128 stands for zero in the data rows.
Every row has a hidden score. In each pair, how much higher is the second row's than the first's? 15 means about the same, 30 much higher and 0 much lower. The score is a weighted sum of the row's numbers plus the product of two more (or one squared), each taken from its middle value.
[117 175  61 119 122 128 103  65 115 157 132 156  76 112 185 197]
[ 90 160 186 112 121 119 124 111 159 169 160 185 186 161 128 118]: 21
[108  95 165 133 122 172 133 109 128 119 146 139 147 115  82 105]
[192  68 127 142 128 160 151 178 135 100 160  63 107 105 120 133]: 8
[133 142  97 170 154 138 146  77 100 145 146 101 103 112 147 139]
[174  68 119 129 103 235 116 142 171 161 199 140  96  44 136 141]: 19
[152 115 130 109 104 149 144 120 132 122  97 131 136 102 123 150]
[136 165  64 155 134 172 139 103 123 165 130 141 107 114 194 168]: 9
[140 101 123  94 131 113 124 143  73  69  78  67 124 169 126 131]
[124  94 176 118 138 136 138 145 123  76 120 104 161 158  73  60]: 10
[157 137 100 159 173 191 161  72 161 144 151 150 106 105 134  96]
[159 116  41  92  29 195 111 102  98 165 166 167  63  30 206 231]: 25
[ 98 171 148 151 154  70 133 121 115 118 101 126 125 177 103  99]
[152 117 189 191 217 222 207  97 212 191 169 183 158 127 119  67]: 13
[ 79 130 201 107 143  70 100 101 123 128 120 146 193 175  94  88]
[ 86 152 180 103 113 105 106  96 134 148 142 185 188 137 135 130]: 12
[109 154 155 143 161 112 141  85 158 186 142 170 148 151 143 105]
[169 114 158 160 113 185 113 178 223 194 195 202 115  91 131 109]: 18
[ 90 150 124  87  90  58  79 153  59  71  69 104 134 177 127 134]
[176 142 105 155 161 136 135 141 175 178 170 112  95 127 148 112]: 10
[160  58 179 193 171 169 191 106 157 122 132 137 154 100  85  40]
[136 135 107 139 177 162 150 105 131 113 128 118 127 124 122 108]: 10
[132 106 212 190 194  94 191 154 179 124 114 106 198 211  63  34]
[135 134 121 159 167 134 171  87 128 138 163 102 114 121 144 113]: 11
[189 137 163 201 189 184 169 161 237 210 236 134 119  76 110  40]
[149  97 197 155 131 149 129 139 188 142 165 166 162 152  35  51]: 24
[119  83 155 166 158 182 163  92 134 126 174 141 177  98 112  99]
[109 171 101 111 132 105 154  70  83 113  87 126 139 133 142 128]: 4
[ 93 198  78 101 100  70 114  94  83 143 100 163 136 131 178 187]
[119 173  97 145 143 107 114 151 126 141 110 116 115 145 182 139]: 23
[178  79 126 183 182 158 163 149 116  59 107  73 126 147  70  81]
[138  95 191 149 169 135 145 129 108 110 138 113 166 153  97  73]: 18
[106 154 148 102  78 124  87 133 163 199 185 179 131 112 167 153]
[116 109 121 112  80 141 102  93 149 140 138 127 150 121 121 133]: 14
[144 189 118 153 150 152 133  78 161 203 169 183 106 112 184 142]
[140  96 148 159 134 159 135 113 148 140 156 131 139  95 121  81]: 20
[100 133 160 133 190  79 166  36  68  63  68 109 172 174  80  87]
[108  95 145  88  84 103 131 132  84  97  70 140 165 142 104 159]: 25
[160 128 100 158 148 123 159  90  99 134 148  88 107 108 176 124]
[119 146 114 123 155  70 135 127 117 101  58 110 131 177 110 136]: 16
[105 140 132 161 178  91 174  77  85  93  49  82 176 173 103 103]
[127 128  68 153 142  84 114 139  66  57 103  31  65 108  95 107]: 26
[157 107 142 142 103 230 127  89 170 196 229 190  94  68 153 132]
[ 90  87 142  96 124  69 136 107 110  62  80  75 164 161  75  97]: 14
[105 184  86  88  94  58  95 131  74 107  53  99 118 183 166 191]
[113 145 126 132 153  91 128 113  64  54  86  79 121 201  98  89]: 19
[174  86 104 136  97 171 157 114 125 114 128 140 108  98 124 150]
[ 88  80 149  78  74  79 124 135  74  62  49 141 156 157 119 161]: 16
[205  88 146 173 159 227 186 154 188 159 190 140 130  96 123  94]
[192  80  90 119 123 164 124 196 117  81 127  57  69 114 119 156]: 18
[128 113 103 126 100  96 134 133  92  92  77 103 158 123 153 179]
[185  99  97 114 101 185 118 168 160 148 178 122  86  75 157 151]: 15
[ 83 113 193 118 122 139 129 101 105 122 110 143 173 152 112 118]
[ 64 161 110  69  65  94  56 108 115 160 143 175 117 140 185 196]: 13
[122  91 128 114  93 118  91 186 127 100 122 130 127 155 106 135]
[186 110  83 112 121 144 120 182 147 116 146  72  96  87 113 150]: 13
[178  76 149 161 129 154 125 151 177 131 132 120 154 119 117  98]
[107 146 124 118 152 117 162  68 109 135 120 134 143 141 137 130]: 11
[ 68 141  99  66  90  18  92 175  53  58  55  57 148 177 125 169]
[138 149 102 112 104 131 116 129 137 152 122 129 133 101 141 166]: 10
[132 118 139 122 144  84 136 143 154 127 124  99 160 122  85  96]
[ 89 118 201  93 115 148 121 120 113 123 114 178 163 160 139 136]: 12
[174  79 115 176 183 172 160 172 147  82 131  84 107 133  69  78]
[103 133  98 141 163  95 120 135  64  67 106  86  93 187 122 105]: 23
[142 131 100 165 182 153 175  76 135 145  93 127 140 130 141 127]
[123 194 117  99  60 143 108  88 144 211 185 219 103  93 234 187]: 15
[112 187  84 134 135  97  90 165 126 141 139 137  89 152 166 139]
[ 95 184  96  84  99  95 101  87  84 130 118 137 129 142 159 166]: 8
[138 121 152  98  66 148 108 177 146 154 157 157  92 120 156 179]
[110 148 171 112 111  82 146 131 152 165 139 151 147 174 137 113]: 14
[152 138  70 161 143  99 129 112  98  92 133  60  92  91 134 132]
[110 147 196 121 118  70 114 127 141 133 117 141 159 158 119  99]: 15
[151 122 127 133 110 162 116 187 188 159 164 132  82  87 127 115]
[138 128  49 135 128 103 113 116  63  62 118  31  73 119 126 140]: 21
[144 116 160 145 132 199 130 127 195 193 224 177 120  94 123  79]
[161 120  93 112  61 156  95 107 136 192 156 160 108  53 194 200]: 14
[126  78 116 110  92 152  94 133 103 108 175 115 109  94 107 134]
[154 130 130 124 135 212 106 147 185 166 218 196 110  53 110 100]: 12
[159 142  71 161 111 157 117 168 130 124 170 113  66  87 117 141]
[132  82 193 162 188 130 131 144 152  85 136 115 168 149   9  35]: 21
[ 99 156 123 153 155  70 115 160 103  92  85 103 107 196  89  84]
[102 140  90 101 151  94 109 163  74  62  67  32 104 202 113 135]: 23
[128 124  90 108 103  79 111 152  95  77  54 106 159 132 127 173]
[127 201  83 146 114 149  98 138 149 200 138 159  94 113 198 190]: 12
[136 126 180 147 169 124 177 150 168 154 112 135 186 132  87  72]
[142 114 142 107  98 155  83 167 162 139 170 146 105 124 125 136]: 14
[125 109 134 112 104 162 103  97 120 126 197 144 120  98 111 126]
[134 118 106 190 174 136 152  94 123 108 113 111 132 143 137 136]: 10
[155 121 177 129 109 158 110 175 169 150 169 161 119 104 105 127]
[133 114  85 104 152 102 104 170 102  55  77  38  94 134  59 115]: 21
[173 124 136 190 181 138 185 164 186 137 175 106 128 139  96  66]
[195  48 130 132 137 170 140 172 157 105 157  93 104 107 116  97]: 19
[102 136 165 131 153 143 150  77 121 146 148 169 155 169 124  89]
[131 140 107  86  42 168  80 106 153 177 169 166 103  60 171 177]: 17
[155 140  88  88  88 162  97 109 119 152 136 136 133  75 165 187]
[ 84 165 112 121 157  88 121 109 105 113  66  94 151 177 123 111]: 20
[111 115  69 111  79 158 107 122  85 102  94 135 110 101 165 188]
[104 172  88 114 153  80 124 158  70  92 117  84  82 182 129 132]: 20
[215  81 164 169 176 196 183 129 145 124 143 128 147 105 102  81]
[122 181 126 111  91  97 112 138 127 166 109 163 117 148 171 145]: 15
[106 112 151  60  86 161 102  85  98 130 130 175 129 109 170 155]
[ 80 169 138  97  76 122  84 128 136 179 150 177 139 130 182 168]: 16
[160 177  36 107  87 168 129 102 129 192 170 164  46  53 255 249]
[ 76 186  90 112 120  67 119  84  97 128  82 138 132 151 180 163]: 21
[162 117 145 118 101 154 141 203 159 142 144 127 125 120 128 153]
[ 95 126 213 185 203 124 183  51 124 133 131 166 170 189 102  59]: 13
[150 106  63 127 117 182 118 122  96 117 135 141  93  74 148 164]
[126 111 128 111  71 165  96  83 118 157 155 163 136  67 161 158]: 19
[127  96 116 154 165 132 178  96 113 105  76 119 151 129 122 125]
[114 104 180 145 151 158 158  88 110 123 118 131 126 144 141 106]: 15
[130 101 120 110  98 126 110 199 118 116 121 104 121 108 139 162]
[150 139 108 118  93 122 118 155 158 160 155 163 136  89 129 160]: 19
[ 90 136 207 127 140 159 141  87 153 169 147 201 163 167 145 124]
[115  84 105  87  81 175  92  94 137 162 163 171 116  81 166 173]: 17
[131 136 171  84  71 161 125 153 199 204 164 225 150 107 172 158]
[133 195 124 175 166 141 111 167 156 160 153 131 102 130 113  95]: 12
[105 194  68 127 126  77 115 141  63 105  78 111  98 168 175 175]
[137  98 129  87  56 157  86 112 119 125 129 173 141 116 159 176]: 15
[105 126  95 106  72 104 102 114 103 110 100 100 142 113 125 174]
[114 164  96 146 193  66 147 151  95  95  76  94 128 185 113 125]: 13
[121 101 145 115 110 163 131  84 126 102 155 137 134  91 101 104]
[165 180 120 135 131 128 132 103 195 193 142 183 124 107 176 141]: 10
[155 107 190 121 108 134 126 153 206 171 162 153 151 115 113 116]
[159 105  93 134 167  75 131 162  96  39  96  31 103 146  52  91]: 20
[121 195  67 100 110 114  77 174 122 145 148 136  66 134 178 164]
[119 159  79 120 162  91 125 159  59  61  65  45  97 181 103 126]: 17
[ 78 173  90 109 101  35 100 126  37  89  56  99 117 167 143 175]
[158 189 164 206 192 145 167 132 214 201 169 179 120 126 121  75]: 11
[ 98 155  85  97 160  63 105 179  78  70  72  48  94 193  97 119]
[214  80 185 237 205 201 213 152 208 147 157 116 123 112  68  44]: 2
[149 143  74 133 133 187 117  99 130 136 157 126  60  83 141 137]
[ 97  98 135  63  80 111 101 136 116 104 117  94 150 125 108 154]: 21
[103 108 102 134  92 129  97 123 118  99 142 131 102 108 105 123]
[132 134 100 134 129 170 158 100 151 152 139 151  91 100 141 129]: 10
[157 117 139 116 113 169  95 131 167 153 200 149 115  91 124 127]
[ 54 120 167  88 132  64 124  88  84  93  66 129 172 192 108 127]: 16
[128 117 154 145 132 155 158  94 106 144 132 163 149 128 177 137]
[176  66 171 142 159 165 161 194 187 123 131 127 133 114 100  68]: 18
[198  75 103 136 101 206 124 137 153 134 172  95  98  67 162 151]
[106 172 163  80  94 114 109 120 130 184 140 185 129 131 152 151]: 17
[157 135  89 144 150  97 144 139 158 126 142  65  99 116 116 113]
[121 139 110 110 142 107 125 148  75  83  98  58 101 165 133 129]: 20
[123 107 157 119 122 117 137 151  99  97 126 101 133 154 128  97]
[123 115 140 106 113 109 127 147  87  72 118  87 116 160 118 116]: 15
[126 136 168 185 235 111 172 111 109  71  84  81 153 187  51  34]
[129 168 107 138 161  95 118 141 136 125 123 119 101 142 117 122]: 13
[207  59 181 169 191 213 183 162 182 134 161 118 102 118 105  82]
[ 99 164 160 131 114  55  93 130 121 144 105 151 161 176 138 129]: 19
[149 112  73  95  62 195  93 114 147 167 170 147  72  57 181 211]
[ 91  96  89  83  55 137  74 119 118 133 137 146 130 113 157 182]: 18
[166 146 117 164 135 110 129 176 167 145 122 139 109 158 135 119]
[171 120  45 166 141 148 126 160  98  94 160  77  68  96 139 151]: 15
[163  61  80 129 133 156 138 143  91  77  91 102 108  80 140 151]
[114 117  75 127 114  77 119 158  78  72  85  56 124 152  90 123]: 17
[152  91  97 133 141 187 152 107 124 119 105 120 136  97 107 136]
[108 107 193 135 123 130 132 124 188 163 160 157 166 125  78  81]: 24
[ 90 154 168  87 113  39 119 126 119 104 100 128 164 191 112 130]
[130 176  44 123 114  78  92 169  91 114  89  99  78 157 170 196]: 16
[120 165 132 137 109 100 140 109 159 199 145 199 173 105 171 161]
[140 139  85  97 109 120  86 163 171 136 168 105 102  94  95 132]: 11
[169 107 179 144 107 199 115  91 191 175 195 177 137  70 104  93]
[114  92 201 117 150 111 117 185 126  84 111 124 142 158  50  88]: 17
[207 105 131 176 209 183 187 156 158 111 146  97 110 117  81  85]
[132 156  55 100 110 111 115 133  94 122  74 112  99 111 176 197]: 15
[ 87 158 165 154 192  62 158 130 116  97  69  85 173 202  82  96]
[ 90 140 182  77  84 129  94 119 126 165 147 184 144 129 159 158]: 16
[148 137 119 156 187 103 147 164 119  95 139  45 122 131  86  80]
[162 140  82 126 132 170 117 110 112 109 117 133  97  98 143 152]: 8
[114 105  44  74  40 121  54 138  66  95 132 111  63  62 156 181]
[157 183  56 159 126 184 161 116 145 194 193 155  80  74 196 187]: 10
[122 142 136 169 204  96 135 170 110  90 111 111 124 216  72  49]
[115  96 114 119  96 126  96 146 108  75 112 115 122 123  87 121]: 12
[144  99 159 146 148 129 129 157 174 142 146 113 157 132  93 119]
[141 112 124 118 108 103 106 148  85  87 101 101 122 155 126 125]: 15
[161 150  92 157 148 194 120  96 163 182 156 172  89  82 148 118]
[ 99  81 224 122 186  51 157 155 123  58  75  85 217 221  32  43]: 23
[ 74  66 173  82 112 104 123 117  54  63  45 108 174 175 114 127]
[157  84 189 169 201 140 182 116 144 102  86 159 178 147  66  80]: 14
[171  76 170 155 152 149 158 196 176 128 135 113 163 141  87  93]
[160 129 129 183 186 143 162 130 184 146 162  89 102 117 101  76]: 14
[147 137  90 149 159 167 159  81 110 126 142 147  91  98 144 139]
[150  80 131 134  91 190  97 109 150 137 182 135 107  70 106 130]: 23
[101 120 142 141 128  77 120 169 116  68  91  75 156 153  37  98]
[122 130  28  66  85  80  55 173  80  63  66  57  74 135 121 186]: 20
[154 118 138  79  93 128  89 169 144 138 137 156 117 127 126 142]
[143 109 203 118 100 157 125 148 206 189 169 205 162 104 136 127]: 19
[171 135 105  99 101 147 112 169 142 128 146 118  91  90 124 141]
[117  87 196  99  78 125 114 140 141 126 109 129 181 130 108 128]: 21
[130  92 213 113 115 159 133 127 201 175 140 186 196 130 112 110]
[175 104 110 127 124 179 143 118 126 141 129 154 102  74 159 151]: 6
[141 127 153  98  84 142  88 177 152 128 167 130 112 135 107 128]
[107 157 138  69  90 124  87 101 150 172 152 190 149 152 176 183]: 12
[150 152  58 129 104 206 113 101 155 188 189 186  84  61 226 211]
[187 121 100 188 156 199 125 106 174 135 163 130 120  81 135 117]: 20
[ 98 129 210 145 155  77 139 159 143 116 111 113 172 189  50  74]
[138 164 125 146 145 135 166  78 144 163 143 137 127 116 162 133]: 5
[152 117  73 170 172  89 112 157 110  72 127  49  97 142  81 107]
[ 78 171 107  82  77  77 104 137 106 144 122 160 102 137 177 180]: 6
[118 108 127  71  61 148 106  92  78  99 100 148 128 110 144 170]
[106 141 118 143 168 112 152  79  92 106 122 108 125 138 126 113]: 14
[143 131  43  72  49 140  83 103 106 145 130 160  92  62 187 214]
[125 131  85 124  89 146 115 153 158 145 115 134  98  70 132 160]: 18
[159 113 120 136 139 195 178 116 145 122 131 135 114 109 125 113]
[145  77 105 124 122 167 152 111 101  90  99 100 123  93 143 131]: 16
[165 154  55 124 108 211 143 119 118 164 157 162  50  87 215 210]
[166 158 137 143 118 161 116 133 171 191 188 131  83 110 169 119]: 25
[169 179  83 181 149 163 155  77 154 179 190 128  87  90 185 144]
[150 135 108 188 179 108 149 160 139 121 145  62 108 127 116  85]: 25
[182 163 124 151 123 182 171  98 186 214 181 197 131  51 190 173]
[193 166 151 155 132 135 147 158 217 209 192 182 151  87 120 129]: 19
[146  93 127 113 109 178  90 112 131 121 169 127 111  69 119 119]
[167 141  99 159 124 132 152 141 159 149 200  92  93  97 128 114]: 11
[116 150 135 153 151 131 119  87 133 152 152 163 140 138 151 113]
[190 122  66 142 131 202 159 106 160 149 187 180  64  50 169 148]: 10
[115  77 110 106 115  97  78 164  65  31  77  61 131 138  64 105]
[ 87 113 168  98  87 115 133  92 105 146 135 158 136 119 160 152]: 10
[113 172  92 116 115 110 136 146 136 163 109 133  94 136 186 160]
[157 115 186 164 146 115 137 160 165 133 162 103 133 146  78  64]: 22
[109 108 149 100  79 158 131 102 106 159 138 170 147 121 183 176]
[151 106 174 144 134 207 126  90 196 174 226 195 127  60 118  98]: 15
